[[ -9.6 -47.6 -22.4  -7.9  -8.0   9.5  30.2  32.2  48.4]
 [-16.7 -39.2 -25.8 -30.6   0.6   6.9  18.6  52.5  11.2]]
->
[[-16.7 -39.2 -25.8 -30.6   0.6   6.9  18.6  52.5  11.2]]

[[ 45.6 -26.2 -38.5 -35.2 -48.7 -48.2  38.4  24.0 -23.7  14.6  48.7  23.8
  -25.8  47.8  12.5]
 [-22.5  -6.0   5.4 -10.7  43.6  29.4 -28.1 -17.4  45.0  -5.2 -19.1 -27.6
  -20.2 -18.9  53.6]]
->
[[-22.5  -6.0   5.4 -10.7  43.6  29.4 -28.1 -17.4  45.0  -5.2 -19.1 -27.6
  -20.2 -18.9  53.6]]

[[  3.6 -18.3 -29.0]
 [ 16.7   9.1  -1.1]
 [-20.2 -23.9  14.8]
 [-19.4 -17.8  10.0]
 [ -1.9 -56.7 -21.1]
 [ -8.4  15.9 -21.8]]
->
[[ 16.7   9.1  -1.1]
 [-19.4 -17.8  10.0]
 [ -8.4  15.9 -21.8]]

[[ 44.2 -35.4 -14.7 -35.3  28.7  41.9]
 [ 16.5  14.8   1.4 -15.9 -22.9   4.6]
 [ 30.6 -25.8  -4.2 -10.1   4.9  18.4]
 [ 50.6 -41.4 -21.5 -35.6  37.5  48.8]
 [ 28.1 -53.0   8.9  17.5  44.0  24.8]]
->
[[ 16.5  14.8   1.4 -15.9 -22.9   4.6]
 [ 50.6 -41.4 -21.5 -35.6  37.5  48.8]]

[[ -8.0  -2.4   7.5  11.8  -9.5  45.8  40.8 -43.6   1.1 -27.9   9.9 -48.7
   16.5]
 [ -3.8   0.0  -9.8  22.2  25.9  22.3  35.0 -14.4 -19.1 -31.2 -22.9   0.0
   38.8]
 [  2.4 -29.2 -20.6 -25.5 -27.3  11.6  -5.7   0.0  27.6 -20.4  58.5   7.9
   -2.2]]
->
[[ -3.8   0.0  -9.8  22.2  25.9  22.3  35.0 -14.4 -19.1 -31.2 -22.9   0.0
   38.8]]

[[ 10.7  -1.5   0.4  -0.8   1.6   0.7  16.9 -11.3]
 [ -3.1   0.2   1.0   0.3  -0.7  -0.5  -3.7   0.5]
 [  2.9   0.0   2.2   0.4   0.0   0.4  -2.5  -1.8]
 [  1.9   0.5  13.3   5.8  -2.1  -0.2 -58.8  16.0]
 [  2.5   0.3  17.0   5.5  -3.4   0.3 -62.1  13.7]
 [ -6.0   0.7   1.6   0.5  -2.1   0.0  -8.7   2.3]
 [ -8.4   0.0   9.8  -1.0  -8.7   1.9   6.3 -22.5]
 [ -4.9   1.0  10.2   3.9  -3.3   0.1 -45.2  12.9]
 [-13.9   0.4  -1.2  -2.6  -5.7   1.0  18.7 -13.8]
 [ 12.9  -2.0   9.0  -0.7  -2.3   1.8  14.2 -25.3]
 [ -3.8  -0.8  -0.6  -3.4  -4.2   1.7  36.6 -25.4]]
->
[[ -3.1   0.2   1.0   0.3  -0.7  -0.5  -3.7   0.5]
 [  1.9   0.5  13.3   5.8  -2.1  -0.2 -58.8  16.0]
 [ -6.0   0.7   1.6   0.5  -2.1   0.0  -8.7   2.3]
 [ -4.9   1.0  10.2   3.9  -3.3   0.1 -45.2  12.9]
 [ 12.9  -2.0   9.0  -0.7  -2.3   1.8  14.2 -25.3]]

[[ 38.1  38.2 -42.7  30.3  56.0 -41.9  -6.5  18.4]
 [ 23.3  29.7  32.5  24.8  33.6  23.4  35.2  28.5]
 [ -0.4   2.7  -1.9   4.4  10.5  -8.1   6.4   4.7]
 [ 42.5  49.5  -1.2  40.9  59.3  -5.1  21.6  37.0]]
->
[[23.3 29.7 32.5 24.8 33.6 23.4 35.2 28.5]
 [42.5 49.5 -1.2 40.9 59.3 -5.1 21.6 37.0]]
